Each named move below is a turn or a mirror, shown by a few rows before and after it. Which moves, in which order, take the first row of each later pair to the second? The first pair is answered.
j731 (before |-> after):
[  9  -3   4  -7   1   6   4  -4   1  -9  12 -13  11  -9 -11   3] |-> [ 18   2   3  -8  -8   2   3 -10 -10 -15   0   7   4   5  -1   7]
[  0   1  -1  16  14   9   6  -7  19 -13  -1  20 -13   8   2  11] |-> [-6 -2  2 19 20 11  8 -3 26 -8  6  3 -3 -3 -2  8]
[-16   2  -4  20   8   2   9  16  10  -8 -12  16  -2   7 -23  -5] |-> [-19   2  -4  20  10   1  10  16   9  -8 -11  18  -3   5 -23  -4]
j289 (before |-> after):
[  2  12  -2 -12  -3  -2   9  -2 -16  17   1   0   1  16  -1   1] |-> [  1  12   1 -16   0  -5  11   0 -16  17   2  -5   1  14   1   2]
[  0   2   2 -13 -11  -1   8 -11 -19   8  -9   5 -13  26   0   0] |-> [ -1   3   2 -11  -2  -2   3 -13 -19  10 -10  -3  -6  30   0  -3]
[-11  -1  -2  11  -1   3   2   2  11  -8  -2   4   3  -6  -1   3] |-> [-10   0  -2  10  -1   4   4   3  10  -7  -6   8   1  -2  -2   4]
[  0  -6   5   4  -4  -8  14  -3  10  -4  10 -12 -20 -12   0  -5] |-> [  6  -6   1   7  -9 -10  14  -3   7  -9   4   0 -26  -6   4  -3]
j711 (before |-> after):
[  0   5 -13 -10  -6 -24  12   3  16  -2   0   8 -16   3 -18   7] |-> [ -6   2  -9  -8   3 -22   9   4  20   2   7  -7  -6   1 -22   6]
[ -2  -2  -9   8  -3   4  -2  -8 -10  -5  -9   3   9 -12  -4  -8] |-> [ -3   0  -8   7  -4   5  -5  -6  -9  -7 -10   2   6 -12  -3  -7]
[  8 -20   2  23 -24  14 -28 -13  -8   3   3  25 -28 -18  24   5] |-> [  6 -19 -11  27 -28  -2 -19  -2   6 -10   8  32 -35 -16  11  11]
[ -2   2 -12  -1  -1 -14  14   9  12 -11   5   8  -4   3 -12   8] |-> [ -7   3  -8  -4   9 -10  13  12  16  -6   9  -6   5   0 -15   3]
Pairs:
(2 to 3 moves a pair)
[-15 -12  -7  -8   3  -8  14   6  11  10  18 -21  10 -23  -5  -1] |-> [-12   0 -24  -6  -6 -26  19   8  18 -12   4   6  -6   4 -12   4] : j731 j711 j711
[ 14  14   2 -10   8   7  -5 -20  -9   6 -11   4  21  23  -2 -15] |-> [ 14  18 -11  -8  -3  -1  -2 -12  -7  -4 -16  20   7  27  -7  -8] : j711 j711
[-15  -4  -4  -2   6   1  10  12   8  -2   9  -5  12 -15  -6   2] |-> [  4   1   1  -5  -8   7  -4  -2 -14  -3  -8  25  -3   7  10   5] : j711 j731
[  6   0  -8   3 -38  -2   6   1 -22  14  -8  14 -24  10  11 -20] |-> [-15  -7  -9   6 -20 -12  21  23   5  10  12 -19  -4 -15 -15 -18] : j711 j731
[ -6  -5  -9 -10 -14 -12  23  13  12   8  12  -4 -10 -20 -14  13] |-> [ -8  -5   6 -10   2   0  15   6   4  22  14 -23   4 -24  -6   6] : j711 j711
[ 14   8  -2 -16 -21 -10   0  -3 -21  15  -2  20 -10  13   5   3] |-> [  1  -1  10 -15  -5   0   1   2 -12  30  16 -20  10 -11   2  -1] : j731 j711
[-18   4 -14  -7   5  -5  14   8   9   8  16 -12   2 -13 -10   6] |-> [  0  11 -15 -11  -9   0  -1  -8 -17   6  -4  20 -13  14   7   4] : j711 j731
[-28  -9 -21  14   6 -17  18  10  18 -10   0  -7  -3 -13 -19   2] |-> [-14 -13  11   9  15  14  -7 -16 -14  20  -1 -18  12 -17  16 -15] : j711 j711 j711
